[[ -1.5  -1.5   0.4  -0.7   0.0]
 [-38.7 -29.6  -0.2  22.6 -62.8]
 [  6.9 -12.6  -3.7   2.7 -28.3]]
->
[[ -1.5  -1.5]
 [-38.7 -29.6]]

[[-69.8  34.4 -71.5]
 [-52.6  51.6 -52.5]
 [  5.4  71.6  22.5]]
->
[[-69.8  34.4]
 [-52.6  51.6]]

[[-69.8 -23.0  71.9  62.2  53.5]
 [ 54.5  61.9 -28.7 -67.1 -68.2]
 [ 20.9  28.0 -73.2 -48.5 -37.2]]
->
[[-69.8 -23.0]
 [ 54.5  61.9]]

[[-43.3 -36.9 -40.7  61.3 -57.1]
 [-51.2 -50.5  64.8  10.6 -66.9]]
->
[[-43.3 -36.9]
 [-51.2 -50.5]]

[[53.8  0.5 -0.2 33.3 -0.8]
 [75.0 11.7 -0.7 21.6 10.2]
 [32.3 11.1 21.2 66.1  0.5]
 [10.8 31.8 -1.2 54.4 21.2]]
->
[[53.8  0.5]
 [75.0 11.7]]

[[-58.7 -60.2 -59.6 -50.1 -42.9]
 [-62.3 -61.9 -61.6 -57.1 -54.9]]
->
[[-58.7 -60.2]
 [-62.3 -61.9]]

[[ 12.4   4.9 -29.2  42.5]
 [ 52.0   8.5 -28.7  46.0]
 [ -9.3  38.2 -17.3  63.2]]
->
[[12.4  4.9]
 [52.0  8.5]]

[[ 55.7 -39.8 -27.7 -51.6 -52.3]
 [ 69.6  47.8 -39.6 -43.9  24.6]
 [ 77.5  52.8 -59.1 -80.3 -29.8]
 [ 62.7  68.1 -68.9 -65.1  64.0]]
->
[[ 55.7 -39.8]
 [ 69.6  47.8]]
---
[[-37.9 -11.3 -37.9  17.1]
 [ 23.1 -50.9  23.1 -29.7]
 [-52.2 -21.4 -52.2  37.3]
 [-58.8 -14.4 -58.8  45.2]]
->
[[ 23.1 -50.9  23.1]
 [-52.2 -21.4 -52.2]]

[[ 3.2 19.2 58.7 11.6]
 [ 3.2 14.0 11.9 63.5]
 [ 3.0 30.2 30.0 29.5]
 [ 6.1  0.9  7.6 78.0]
 [ 0.2 15.7 76.8  0.1]]
->
[[ 3.2 14.0 11.9]
 [ 3.0 30.2 30.0]]

[[-67.1 -61.5 -62.2]
 [-65.9 -59.6 -59.3]
 [-67.2 -62.1 -62.4]
 [-66.3 -64.2 -63.8]
 [-39.8 -47.8 -41.2]]
->
[[-65.9 -59.6 -59.3]
 [-67.2 -62.1 -62.4]]

[[28.6 29.4 31.7 33.9]
 [76.7 75.5 76.7 77.1]
 [24.6 24.4 25.2 27.8]]
->
[[76.7 75.5 76.7]
 [24.6 24.4 25.2]]

[[-76.4  46.8  60.9]
 [-29.5   2.8   5.7]
 [ 55.8 -48.7 -55.4]]
->
[[-29.5   2.8   5.7]
 [ 55.8 -48.7 -55.4]]

[[ 42.6 -67.9  14.8 -70.0]
 [-11.3 -18.8  72.8 -67.6]
 [-36.7   1.8  78.2 -54.7]]
->
[[-11.3 -18.8  72.8]
 [-36.7   1.8  78.2]]

[[-19.8 -64.3 -13.5  62.0  66.1]
 [-36.7 -10.9 -66.8  -2.7  66.0]
 [-45.9   1.6  24.5 -16.0 -66.7]
 [-54.9 -42.2  62.2  64.9  59.6]]
->
[[-36.7 -10.9 -66.8]
 [-45.9   1.6  24.5]]

[[ 37.0   0.5  16.0  33.7]
 [ 30.5  18.4  50.2 -63.8]
 [ 62.8  16.1  35.9  37.2]
 [ 18.5  14.4   4.3  12.6]]
->
[[30.5 18.4 50.2]
 [62.8 16.1 35.9]]

[[ 58.3  -2.8  14.2  11.6]
 [-57.8 -40.8  70.4  52.9]
 [-19.2 -33.4  39.3  33.0]
 [ 11.6 -21.7  27.0  22.8]
 [-15.1 -28.9  43.2  33.9]]
->
[[-57.8 -40.8  70.4]
 [-19.2 -33.4  39.3]]
